Which row each row swaps with, under one turn or mirror
kovav: [ -5   2  13   4  -6   2   6  -7  -6   3   9  15 -10   0  -9   5  14  13
  26  -1   3   2   3   2  -7]
fili: [ -2   6   0  -9  20  -2  -8  -4  -5  -7 -12   2  12   0  -1  -3  -3   9
  -4   4  -8  15  -4  11  -1]
buf: [-12   1   0  -2  14   6  10  -3 -11   0   7  12 -11   2   5   4   6   4
   0  11  -4   2   6  15  -8]
gikul: [-10  -4 -11  -5  17   6  10  -7  -5  -4 -13  13  -3  -1  -5  15  22   8
  13  -7   3  -7  -2   3   8]
Parib: [  5   2   1   1   4   0  -4  -7  -8   5 -11  11  13   6   2   0   3   6
 -12  -7  -3  18  -4  -3   2]
morig: [10  9 17 -1 14 -8 15  2  3  3 -2  9  3  2  0  5  9  1 12 -6 -2 -8 -2  4
 -1]
Tuza: [ 11   1  -9   4  11   2   3 -22  -5   2   6   2   2 -16 -18  -7  17   7
  -2  -6  -8  -3 -13   5 -13]
vofin: [  9  -7  -5   5  14  -9  -7  -6  -4   5  -8   0   0   7 -13  -7  -9  23
   7 -13  -7  -1  -1  -5  -6]
tarob: [ 11  -3  -8 -15  24  10   0 -14  -7  -2  -3  12   9 -12   2  -4  11   6
  17  -3   2   2   6  16  -1]
Disik: [  8  17   5  -1  11   7   4 -11  -1  -4 -13  -2 -22  -7  -1  -3  19  12
  17  -2  -4  -4  -1 -11  -8]
Mal: [ -3 -12   1   7  13  -3 -12  -2 -11  13 -12   2 -11 -10   2   5   2  20
  11   5  14  -2  -7   8  -9]
Pipum: [ 11 -15   6  -7   2   1  -1  -6  -4  -2   3   5  15  -1  -7  -2  14  22
   2   1  10   6 -19  -3  -7]
meb: [-12  -7   2  -2  14   5   0  -2 -18  -3   1  -8  -9   6  -8  -4   9   7
  10   1  22  -6  -4   2 -14]
Bupe: [ -4 -13   1  -2   9  15   1 -18   0   7  13 -11  -9  -5   0 -10  11  14
   6 -20  10   2  -6   4  -4]
diter: [  0   4  -4  -7  19  -4  -8  -6  -2  -8 -11  -1  13   2  -1  -4  -5  13
  -5   3  -5  12  -5  11  -2]
simos: [  2  -1   4  -2  11  12  12  -5 -14   4   5  -4   1 -21  -7  -4  -4  14
   0  -3   0  -6 -19   7 -12]
sis: [ 19  -8  -1  10   0   0   8 -18   2  -4 -12   0   6 -10 -17  -5   7  17
   9  -4  13   1  -1  -9  -8]
fafid: [ 11  -2  -2 -22   8  16   3  -3 -11   9  -5  -1  -6  -9 -14   5  16  16
   8  -5   1  -5 -11  -8  -8]
Dazog: [  6  -1   0  -3   7  -1  -5 -11  -8   2 -10   7  14   0   6  -3  -3   6
  -7  -7  -5  17  -4  -6  -3]
Dovas: [ -2  15 -11   7   4   9  11 -15  -3  -3 -12   4  -4  -3  -2 -12  12   6
   0  -6   7   0 -19   0  11]
ratis: [  3  -7   4   5   9   1   1   1   2  -1   4   0  12 -13  -2  -1  -4  12
   1 -16  -9  -2  -2 -15   0]
mutuz: [ -8  13   2  -6   3   9  -3  -6 -15  -3  13   4   2  -2  -3 -11   3  15
  17 -13   9  -2   7  -1  -7]
Nenid: [ 12   0  -6  -2  11   4  -6  -8  -3   5  -5   0 -15  -4  -7  18  19  28
   9  -9   3  -9 -10  -2 -12]
daz: [ 12  -8   8   5   5  -1   6 -18  14   5   3   0   5   0  -2  -2  18   6
  15   3  14   6 -15   4  -8]
Nasog: [ -2  -1   2   5  10   4   8  -3  -9   2  -5  -8  -2  -3 -17   2  13  21
  23  -6  12 -14   9  17  -4]
kuf: [ 12  -9   4   5  16  -8  -8 -17  -4  -8  -1   4 -12 -23 -10  -7   4  15
   2   2   2   6  -8  -6 -15]
Momik: [-12  -7  -9  -5  16   0  11 -12  -7  -7  -7  16   0  -8 -11   9  20  14
  18  -7   5 -11  -1   0   8]
Sir: [  0  11  -4  -5  27  -1  -3 -10  -1 -14 -12  -7   7  -5  -8  -7   5  23
  15  -1   7   1  -5  15  -2]
vobor: [  6   6   7  13   1   5  14  -5   2   5  -7  -8 -15   2  -9   5   6  -3
   4  -8  13  10  -7   2 -10]
gepef: [  3   1  -6   1   9  11   6  -1 -19   1   2   6  -5 -11 -15  -5  15   7
   7 -26  11  -3   6  11   1]
Zaka: [-8  5 -1 -5 15  4  5 -4 -6 -1  9  9 -8  3  1 -4  3 10 -3 15 -7 -5  4 15
 -7]
Tagu: [  0  -2 -15   4   6 -11  -3 -13  11   0  -3   7  -4   9  -3   3   9   5
  -1  -6   9  -4  14  -1   0]
Nizak: [ -7  -1  -7  -5   1  -5 -14 -11  -4  -3 -11  -5  -1  -7   3   3  20   9
  -5 -23   6   9   5  -1  -3]
movo: [  2  -3   8   7  -9  12   1 -10 -15   6   6   7  -3   3   3   5  12   9
   9 -19   5   1   0 -10  -2]
buda: [  5   0  13 -13  12  -3  12  -2  -2  -7   2   3 -17 -21   2  -4  11   9
   0  -4  -7  -4  -6   6 -13]
pepu: [  3   9   2  -3  28   2  -2  -8   1 -14 -11  -9   4  -9 -13  -3   1  26
  12   2   9   0   4  13  -1]
fad: [-11   2   2   4   5   5   9  -7  -9  -7  -6  22 -10  -6   7   6   7   4
   1   4  10  16  -2   9   0]
tadob: [ -1  -4  11   0  19   0   0 -17   7  -2  -9   8   6  -9 -14 -22   9   3
   7  -9   3  -4  -5  -6   5]
tel: [  7  -7   1  -7  12   8  -5  -5  -6   4   8  -2  -8   4  -9  -5   2  22
  -1   1 -14 -12   1   2 -10]
redu: [  2   1   5  -4  -6  -1   2   5  -2  -6   6  -9   6 -12  -7  -3  -2  13
  15   4   8  14  -6  -7   1]
lopob: [ -4  -1   6  -2  22   5  -1  -9   9  -1  -7   2  -3  -6  13  -1   8  -8
  13 -13   7   9   3   6 -13]
Lub: [ -2   0   5   8  13   3  10  -5  -6   1  -5 -10   0  -4 -13  -1  16  21
  22  -5  12 -13   7  18  -9]
rol: [  8   2  -4   2   6   2  -4 -14 -10   8  -2  20   0  -7  -2  -5   3  31
   1  -4   0  -9 -15  -5 -14]
nivus: [ 10  -6  -3   1  14   1  -3 -11   5  -7  -1   1  -3  -7   9  -4  15  30
  14 -20  -1   7   8   2   6]
tumob: [  4   2   3   4   1   3  -1  -9 -13   4  -8  15  12   5   9   4   4   4
  -4 -10   3  14  -3  -7   0]
gerus: [ -3 -10  -6  -4   9  -5  17  -3 -13  -9  -2   1  -3 -12  -9  13  20  24
  -4  -5   1   8   5   6  -2]
Mez: [ -9  10  -6  -7   3   1   1   6  -2  -2 -14 -10  -5  -9   5   6   6  20
  24  -1  -2  -4   2   5   1]
Lom: [ 12  -9   0   1   9   8  20 -11   1   6  -8  -4 -10 -16   1  -2  13  13
  10 -16  13   4   1 -15   0]
bazi: [  7  -5 -11  -8  17   1   8   5  -5   0 -11  -9  -4  10 -10   1   5  13
  15  -6  18  -6   1   4  -2]
fada: [  5   0 -11 -15   9   5   5   6  14  -8 -14  11  -4  -4  -1   5  16  15
  -3   0   0   2  -8   6   1]
gema: [ 10   5  -1   7   5  -2  10 -15   1 -11   5  -4  -7 -18 -16  -9   6  21
   1  -5  -4  17  -4  -5  -3]
Veli: [ 20  -7   1  11   1   0   8 -19   3  -1  -8  -2   7 -11 -17  -6   4  15
  11  -6  12   1  -5  -8 -10]
kabu: [  0   0   0  -7  18   6   1 -10   7  14  -5 -18  -3  -9  -7  -3  26  21
  11  -2  -2  -5   5   4  -3]
Vaz: [ -4  -5 -11  -4  -4  17 -12 -12 -14   9   1   0   6 -14 -11   0  10  13
  -2  -9  18   5   4   4  -4]
kosal: [  5   1  -3  -2   8  -3  -6  -7 -10  -2  -9   7  14   3   5   0  -1   7
 -10  -4  -7  15  -6   0  -2]
Nove: [ 14 -10  -5  -6  13   0   0  -2   5   4   0  -5   3   2 -12  15   9  17
   4  -4   0  10   6  18  -9]
Tev: [-13   4   4  -2   7   4   9  -1 -13  -3   4  15 -12  -1   8  -1   6   3
  -1  10   4   4   4  16  -5]
mabe: [  6   5   6  13   6   6   6 -21   0 -10 -13  12  -3 -14  -3   6  11  18
  12  -3  23  11  -6   0   0]
gos: [-15   4   0  -2   7   7  10  -1 -11  -1   3  13 -14   0   5   3   9   9
   1  10   0  -1   3  16  -5]
banev: [  7   4   1   7   6   6   8 -19  -1 -14 -12  17  -4 -14  -2   0  13  14
  15  -2  25  10  -8   2  -2]
pizel: [-13  -2   0   5   5   9  -8  -1  -2  10   0  10 -13 -11  -6   6  17   9
   6   2   2 -15  11  -2  -7]
zolek: [  9   2  12  -1   7  10  -3  -5   7  -6  14 -10 -10  -5  -5 -10   6  12
  13 -21  10   6   2  -4  -6]
vinak: [ -6   2   2   0  20   6   1 -11   8  -4  -6  -2  -3  -4  16  -1   8  -9
  12 -14   8  10  -2   6 -11]
dugav: [-10   6   6   2   4  -2  -5   5 -16 -11  -1  -4  -4 -12 -10   5  20  23
  12 -14  11   4   1   6   8]
Zemef: [  4  -6   8  -1  20   4   1 -17  13  -5  -5   6   3  -3  -7 -20   6  -3
   4  -7  -1   4  -5  -2   5]
gofe: [ 11  -8   3   5   1  -1  -4 -13  12   3 -12   5  -8 -18  12  -9  -1  13
  14  -3   6   7  -3  -2  -6]
bov: [ -8   5   5   1   2   6  11  -7  -8  -7  -6  22 -10  -6   8   7   8   2
   6   5  15  12  -2  10  -4]
vutal: [  1   6   4   5  20   2  -5  -6 -18   7 -11   3 -11 -13 -10   7  18  22
  14 -14   7   7   9  14  -7]
bofer: [  0   0  19   6  15  -2   0 -13  -7   4 -10  -6  -5 -11 -11 -12  15   2
  -5  -6   5  13   3   2 -13]
Norov: [  1   3 -13  -9   7   1   7   6  15  -6 -15   8  -6  -3  -3   5  16  19
  -2  -2  -1   2 -10   4   4]

tadob pairs with Momik
vutal pairs with gema
Zaka pairs with tumob
Dazog pairs with gos
zolek pairs with Nenid
gerus pairs with bofer
movo pairs with tel
buf pairs with Parib
kuf pairs with dugav

